One turn moves each row of this set onto another row. After a few examples, where does it send each row asked below?
karup: [ 24  21  33  20 -37  -6  -1   2  19  16   5 -25  20  28   5   4   5  25
   9 -44  30 -14 -12 -19   5 -37 -28]
femem: [ 18  10  36  10 -41  13   6  -6  11  -7  16 -16   9  21  16 -14   6  36
   7 -41  40 -17  -7 -37 -17 -25 -17]
kov: [ 30   5 -15  -1 -16  -4 -11 -10 -20 -11  -5  16  -3   3   6 -16 -25  53
 -31  -4  20 -27  15  19 -40 -42  16]
Gudig: [  2  51 -12 -19  17  23   3  -9  -4  15  -3 -19   6  13 -22  25  -1   8
 -43 -12  10 -15 -14   1  -5 -28  16]
labad: [ 24  25  -6  17   6 -28   2 -11  12  22   9  -6  -6  16   3   8  25   3
  -2  -9 -29 -34   4  32 -14  -8  -6]
gevon: [ 15   2  -9  12 -25  39  13 -37   6  15  12   8  -8 -25  -4 -44   7  23
 -13  11  -1   2   8 -18 -12 -23  -5]
suvub: [  7 -34  15  15  -9   7  -9  -7 -18  30   7 -23  40 -21  29   2   7   8
 -35 -17 -12 -11  -4   0  -4 -33 -23]
zir: [ 20  16  37  22 -40   5   5 -10  23  16  17 -22  13  10  13  -6  11  26
  14 -35  32 -14 -14 -35 -10 -31 -29]
Moge: [ 32   2  -7  -9 -28   3  -6 -13 -13  -9  -7  13  -2   8   5  -6 -28  52
 -37 -11  17 -31  10  26 -39 -48  18]
zigeb: [ 27  20  -7   9   3 -25   9 -17  16  21   4  -6   0  21   3  14  22   0
   5 -16 -28 -27  -2  37 -11  -7  -7]
Lega: [ 14 -39   3   7  -9  -3  -2  -9 -13  32  10 -20  46 -18  27   6   3  -1
 -30 -19  -8 -12  -7   8  -5 -36 -15]
fot: [  2  46 -18 -24  14  17   2 -15   0  13  -6 -16  16  12 -17  32  -4  14
 -43 -18  18 -19 -12   1  -8 -29  20]
sisef: [ 22  35  25   5 -31  -3   2   1  11  -1  -2 -18   6  40   5   1   1  32
  16 -31  34 -13 -18 -14   6 -28 -25]
lotes: [ 32  16   0  19   3 -22   6  -7   6  22   5  -7  -6  21  -1  10  19  -1
   2 -13 -34 -25  -2  41 -13 -13 -12]
vuzul: [ 32   0 -12  -7 -22   2  -1 -17 -17 -16  -5  17   0   6   5  -9 -26  50
 -27 -11  23 -25  11  20 -47 -39  19]
pugi: [ 26  13   1   7  -5 -22   6 -18  16  21   9  -7  -6  22   8  12  23   4
  -4 -15 -34 -36  -2  38 -12  -8  -5]
Kele: [ 18  22   0  13  -1 -23  16 -12  10  17  10  -5 -12  26  -2  10  24   7
   4 -10 -30 -27   3  35 -11  -6 -12]
peg: [ -1  57  -8 -13  14  22  -5 -12  -1  16 -10 -20   8   9 -17  31   0  20
 -43 -16  11 -19 -10  -2  -3 -30  10]
nel: [ 20   9  35   9 -41  11   5  -8   9  -6  13 -15   7  19  20 -11   3  40
   9 -33  40 -20 -12 -35 -21 -27 -20]
kop: [ 19  -4 -19   5 -25  33  20 -42  14  21  17   9   4 -27  -6 -40   5  14
 -14   5   4   1   5 -16 -14 -25   2]
Bupiv: [ 13 -34  10  15  -7   8  -3  -4 -19  35  12 -24  41 -22  19   4   2  -1
 -37 -17  -8  -9  -6   3  -8 -40 -17]
der: [ 31   2  -4  -4 -14   9  -3  -5 -28 -16  -4  10  -4   8   2  -7 -27  48
 -35 -10  19 -26   9  20 -48 -41  17]
Folo: [-10  46  -8 -19  11  21   8 -10  -6  15   1 -21  12   9 -18  30  -4  18
 -51 -17  19 -20  -9  -8  -8 -32  15]
nalip: [ 33   3 -12  -5 -24   3  -6  -8 -25 -13  -2  14  -2   9   7  -7 -23  60
 -31 -12  22 -25  12  16 -44 -40  14]
zonel: [ 20   1 -18   8 -29  33  16 -37   8  23  22   7  -4 -24  -5 -40  11  24
 -11   6   1   1   9 -21 -14 -22  -2]
zofu: [ 14  22  28  -2 -33  16   6   0   4 -12   6 -17   8  38   9  -8   2  37
   6 -36  44 -12 -13 -30  -2 -24 -15]
sokog: [  8 -35   5  11  -3  -5  -8  -3 -21  32  14 -22  42 -19  30   1   7   5
 -37 -14 -10 -18  -3   1  -6 -34 -15]
kesim: [ -1  51 -18 -16  16  14  -5 -11  -2  20  -4 -17  13   5 -17  25  -3  16
 -49 -11  16 -22  -7  -3  -6 -34  18]
sovi: [ 30  22  -7  15  -3 -27   3  -9   9  26   9  -7  -4  24   5  16  23   8
   4 -16 -30 -28   0  35 -11  -9 -13]
nimon: [  2  54 -20 -22  10  20   0 -11  -4  18  -2 -18  10  14 -18  30   2  20
 -43 -17  17 -17 -11  -5  -5 -28  14]
tevi: [  2  48 -12 -24   6  19   2 -19   8  22  -2 -19   9   9 -19  32   1  14
 -50 -16   9 -25 -12   1  -3 -30  18]
fuzu: [ 21  11  37  22 -42   6   4  -7  23  14  16 -23  16  15   8  -5  12  26
  10 -43  32 -17 -10 -34  -9 -32 -24]
Mevud: [  4 -37  11  10 -11  -6   2   0 -23  29  11 -23  41 -10  24   7  -1   9
 -36 -17  -6 -11  -4   8  -1 -39 -21]
mago: [ 13   0 -19   7 -18  28  12 -34   8  22  19   7  -1 -25  -3 -47   8  15
 -16  14   2  -3  10 -19  -8 -22   1]
Selil: [ 28   0  -1   4 -27  -4   2 -11 -18 -12   1  14  -7   6   1  -9 -25  56
 -29 -10  19 -29  16  21 -48 -44  13]
Moda: [ 17  -1 -17   0 -31  34  16 -40  14  21  16   9  -3 -18  -9 -43   4  21
 -17  12  -1  -2   6  -9  -4 -24   3]
gemo: [ 22  23  35  17 -35  -6  -3   2  15  17   3 -27  22  24  12   8   4  24
  10 -37  33 -13 -19 -19   5 -38 -33]
Nub: [ 13 -34   4  13 -11   1  -5  -4 -18  38  16 -24  43 -19  28   8   7   8
 -35 -20  -8 -11  -6  -1  -3 -36 -20]
Tenip: [ 13  29  26  -5 -31  16   5  -3   4 -10   4 -19   7  33  10  -6   0  38
   5 -30  45 -13 -17 -33  -4 -25 -17]
lefe: [ 23  22   5  22   2 -22  -1 -14  10  20   3  -9  -7  17   5  15  23   8
   0 -14 -35 -30   2  34 -11 -10 -16]
pap: [ 21  31  25   8 -33   0   0   5  12   0  -1 -19  10  43   1  -1   3  32
  13 -37  34  -9 -14 -17   8 -29 -23]
Gulon: [ 10 -40   6  -1 -15   7  -3  -9 -14  31  12 -22  41 -14  29   3   4   4
 -41 -14 -11 -16  -7   6   2 -33 -13]
kig: [ 27   8  -2  -1 -19   7 -12 -11 -23 -16 -13  13  -4   7   5  -7 -26  58
 -32  -9  18 -23  10  19 -40 -43  10]
muguv: [  8   4 -13  12 -27  30  24 -36  12  28  20   5  -3 -24 -16 -38   6  18
 -15   8   4   3  11 -18  -5 -29  -6]
Puli: [ 20   0 -10  12 -22  37  19 -34   9  18  19   8  -8 -25 -13 -42   5  15
 -14   8  -1  -1   8 -14 -22 -26   1]

vuzul moves to Lega
kesim moves to mago
nimon moves to zonel
Now find these:
gemo moves to Tenip
Moda moves to pugi
kig moves to suvub
Puli moves to lotes
Selil moves to Mevud
femem moves to karup

One turn moves each row of this set onto another row. After a few examples, where does it send each row asked below?
Lepi: [-11  21  22   5  32  -1  49  -6 -55  -5   1 -20  21  -7 -51  22  16 -21
 -36   1   1  21 -30  -8 -14  32   9  20  42 -29 -14  25  14 -49 -36 -34]
Guma: [  3 -18  12  29  40  -8 -16 -17 -21  17  10  -5  10  -4 -42  16  23  -5
 -37  36 -47 -22 -44 -21   1   2  10   4  23 -15   6  19  39 -48   1  11]
sez: [ 15   7  12  35  41  -1  38  -6 -12   4  -4   5  27   8 -48  27  28  26
   0   1 -16  13 -45 -26 -40  14  -1  55  -1 -25 -32  38  27 -58 -35 -28]
mufut: [ 17  16  -2  24  47  21   0   0 -34 -23  20  29  26  22 -42  43  29 -17
   0  -7 -29 -31  -2 -17 -19 -11   2  33  19 -28  -5  25  63 -35   2   2]
Vugi: [ -1  -9  16  11   6 -19  17 -23 -52  -7  -6  20 -16  -8 -29  16   7 -28
 -21  13  -2 -38 -34  18 -42 -21  25  31   7  -7 -13  61  53 -36 -17   6]
Medi: [ 10   4  14  25  16  12  13  25 -30  27   0  -8 -20  -2 -65  37  10 -48
  -2  18 -33  14 -25 -20 -43 -37  29  33  20 -40  -6  37  17 -48 -38 -11]
vumek: [  0 -20  14  24  26   6  14  17 -63   7  -5  26  20  -5 -21  25  10 -25
 -27   3 -37 -13   8  17 -37   5   5  41  23 -20 -22  23  76 -11  -7  30]
pud: [  5  16  25  10  41 -11  13  17 -33  17  22   5   6 -26  12  17 -30 -41
  -1  12 -24  11 -22 -16 -18   4  29  29  24 -19 -38  35   3 -28 -17   6]
sop: [ 38  -3  28  33  36  13  49   1 -49 -17   5  34  37  12 -58  -4  21 -24
 -10  38 -15  15 -48 -18 -35  13  39  10   0 -26 -19  19  31 -47 -39 -28]
nog: [  3  29  14  18  34  12  18  10 -21   1  -9  30  17  11 -34 -25   8 -34
 -19   3 -13  24  -4  -9 -14   0  29  39   3 -42 -34  -4  -1 -39 -37  27]
lemud: [ 38  -1   5 -28  46  -6  14  -5 -22  -9   4  16  29  -5 -58  31  23 -27
 -24  25 -30  -5 -14 -17  -8  10   6  41  21 -24   5  33  39 -52 -75  -2]
mekuf: [  9  -4   9  33  17  10  -2  -4 -45   1 -24 -25  20   2 -37   4  27 -37
  -4  11 -37  21 -55 -30 -39  -4  13   6  -4 -11   3   3  47 -64  -5  -6]
Zupen: [ 20  -9   9  -5  68 -22   2  13 -52 -11 -13  25  -2 -17 -35 -21  27 -14
  -5   6 -50   3  -8  -3  -6   6  29  43  15   8 -14  27  27 -13 -14 -36]
Ganat: [  2  11  40  11  16 -16  20   0 -25 -17 -15  13  24 -11 -11  18  38 -14
 -13  10 -10   6  -2 -17  24  -1   8  31  31 -11 -26 -10  51   2 -21  -1]
lefo: [  8   8  34 -22  36  10 -11  10 -25  13  -6  10   5 -10 -34  20  28 -12
  17  22  -9 -25 -31 -20 -39 -36  43  50  -8  -1  -3  16  40 -37   1  -9]
Riz: [ 38   2   6   6  39  -9  -3  11 -16   2  21  -3   4 -21 -36  19  15  19
 -13  50 -27  10  -9 -19 -45 -17  12  27  -6 -15  -6  47  35 -12 -18 -21]
dotem: [-17   9  70  18  46  -6  40  14 -34  30  17  19   8  11 -25  -2  10 -14
  -1   3 -41  21 -35 -15 -10 -10  17  26  19 -38 -29   3  33 -39   4   9]
Faso: [ -9 -10  -3  -4  61  10  33  16 -28  11   0 -23 -16  -3 -31  17  29 -45
  17  32 -32 -19 -13  -7 -32   1   1  12  39 -33 -27  43  28 -40 -11 -17]
mape: [ 10  31  13   5  12  -8  22 -53 -37  -7 -27  23  14 -40 -35  13  -8 -33
   6  12 -22 -15 -15 -19 -15  -2  26  35 -11 -24 -22  28  47 -33 -39   3]
dazag: [ 30  33  24  43  17   1  15  -1 -60  -3  15 -12  14  28 -43 -19  27 -29
  13  26 -32  22 -33  -7  -4   7  25  45  23 -22  -7   6  25 -20 -20  23]
kebi: [ 16  36 -11 -25  36  12  43 -16 -20 -17  -8   3  24  32 -33   9  47 -38
 -19  -6 -14   4 -16  -6 -29  -4  -8  40  11 -12 -34  26  45 -24 -38   1]
zuza: [  6   5  10  34  30 -11  20   9 -20  26 -17 -22   4   2 -29  -5  27 -14
   4  10 -28 -13  -9  -4 -28 -13  23   6  20 -35  45  14  17 -32 -12 -22]
fifi: [ 10  -4  -7   8  -6 -10  18  -2 -38   9  10  21  17  47 -18  16 -36 -19
 -23  10 -23  -5 -20 -17 -37   1  11  34  35 -27   1  -5  31 -22 -32   2]
kob: [ 14  18  19   4  36  -5  58   8 -40  -9 -12  12  -9  10 -26  70  -1 -20
  -7  -2 -29 -20 -40  -9 -12  30  14  29  15 -43 -38  19  25 -50 -21  -8]
Sigo: [-16 -30  -3  19  20 -15  22 -30 -20  25  18 -28  20   0 -35  -3  -3 -18
 -13  39 -17 -10 -31   4 -35   0  17  30   0 -17 -34   6  35  -8 -24 -24]
busav: [ 37  -6  34  15  16  17  35   1 -42  -5 -33  15  45  -6 -50  22  25 -21
  -2   4 -27 -14 -36 -21 -48 -17  20  28  21 -32 -60  33  41 -12 -46 -14]
ruk: [ -2 -20  17  -5  49 -13  14 -29 -73  -3  -4  31  18   0 -25  19  25 -18
 -38  21 -56 -15 -31   6 -35  16  11  58  25  -7 -21  45  12 -16 -35   2]
Vob: [  7   3  37   8  42 -10  26 -15 -35   1 -20  27  -7   1   2  19  -2 -32
 -14  14 -19  -4 -10 -16 -11  -1  13  42 -20 -17  26 -30  32 -23 -16  -4]
pok: [ -9  10  20   0  19   3  17  25 -62  -8   7  16  -1  15 -38 -21   0 -39
   7   3   1  -8 -27  -1  -9  28  29  67  14  -1   8   7  33 -30 -40  10]
Tig: [ 29 -30   1 -16  27   5  50  10 -57   9   1  -1   6  36 -48  -1  13   2
 -23   9 -34 -22 -22   0 -31 -19   3  38  -1 -18 -49   1  13 -39 -21  -3]

zuza moves to nog
Vob moves to kebi
lemud moves to lefo
Now find these:
pok moves to busav
mekuf moves to dazag
ruk moves to Vugi
Faso moves to pud
mape moves to mufut
Lepi moves to Medi
Tig moves to Sigo

One turn moves each row of this set onto another row. After a few examples, where does it send each row asked below?
tal: [  5 -24  16  20 -16   5  -2  22  -8  -2 -37  37  17  19]
lar: [ -4 -23  22  -8  -5 -27  -6 -29 -24 -20 -32  21 -18   6]
Zuzul: [  1 -13   2 -26  17  -5   4   2  -9  -6  30  -1   5  33]
Luga: [ 10 -18   3  31   7  11   2  13   3  -3 -46  22  20  20]
Zazug: [-11 -12   1  27  -3  10  -4  22  -2  12  26  15   6  -8]
dal: [  2  28   3 -37   2  19   6 -19  17   6  -5  -6  -7  13]
Dum: [-5 19 -9 31 -7 24 -1  0 13 21  7  2  6  4]
Nam: [  2  -4  10  -1   7 -18  -4 -43  -9 -15 -46   6 -16  15]
nomul: [  3  -2  -6 -19  25   0   7  -7   0  -4  21 -12   5  39]
nar: [  7 -30   9  26   2   4   1  22  -5  -6 -37  29  20  16]
niti: [ -1 -11   4  -4   2  -3   2 -14 -15 -10  -4  32  15 -42]
turev: [  0  11   4 -32  -6   3   2 -14  -5   2  19   5   2  45]
zumo: [  6   9  -7   5  11   8   5 -32  -1  -6 -19  18  17 -32]
vuror: [ -2 -29  16  -2  16 -29  -4 -25 -21 -23 -30  13 -16   3]
pelu: [  2 -19   8   4  23 -23  -2 -34 -13 -20 -38   3 -15   7]
marig: [-13   0   8  18 -26  13  -6  16  -4  16  23  25   2  -3]
Tar: [ -1 -12  21  16 -10  16 -13   5   0   6 -38 -25 -28  21]
rikev: [ -5 -13  26  11 -24  14 -14   6  -6   8 -36 -15 -31  21]
barid: [ -2  -5   9 -34  -3  -4   2  -1 -12  -2  29  10   2  37]
fufov: [ -9  19   3  22 -29  22  -4   2   5  24  11  18   3   6]
Zov: [  5  14  -5 -24  10   6   6 -17   2   3  14  -9   3  43]
Kan: [  3  -7  -4   3  18   1   5 -19  -9 -12 -11  20  18 -41]
luz: [ -4 -31  26  15  -7   7 -14  18 -10   0 -27 -17 -29  14]
kav: [ -4  14  18 -48 -19  10   2  -8   3   5   7  13 -11  10]
dig: [ 10  -5   5  25  -8  14   2   7   5   1 -50  25  19  27]
muvo: [  6  -9  12  18 -21  10  -1  11  -3   1 -45  36  17  26]
gagi: [ -6 -13  19 -45  -2   1   2  11  -6  -6  22  15 -11  -1]
moduf: [-6  1 -8 35 11 17 -1 13  9 13 16  2  9 -4]
pobeb: [ -3 -17   6 -30  31   2   6  11   4  -9  18  -5  -6  -4]
buk: [  4   9  -4 -25  33  14   8  -8  17  -2   3 -17  -5   5]
sebi: [ -3 -24  20  20  -1  11 -12  13  -3   1 -33 -26 -27  16]
gelog: [ -1  -7  19  -7  -9 -20  -6 -40 -18 -13 -40  19 -19  12]
fidor: [  1   2   8  -8 -16   2   1 -25 -15  -5 -11  37  12 -35]
puvu: [ -6 -25  31  11 -22   9 -16  14 -11   4 -27 -12 -32  17]
loz: [  2  17   1  -3 -10   8   3 -35  -6  -2 -20  27  13 -30]

Luga moves to nar
moduf moves to Zazug
Kan moves to niti
Now find these:
nomul moves to Zuzul
Nam moves to pelu
gagi moves to kav
Tar moves to sebi

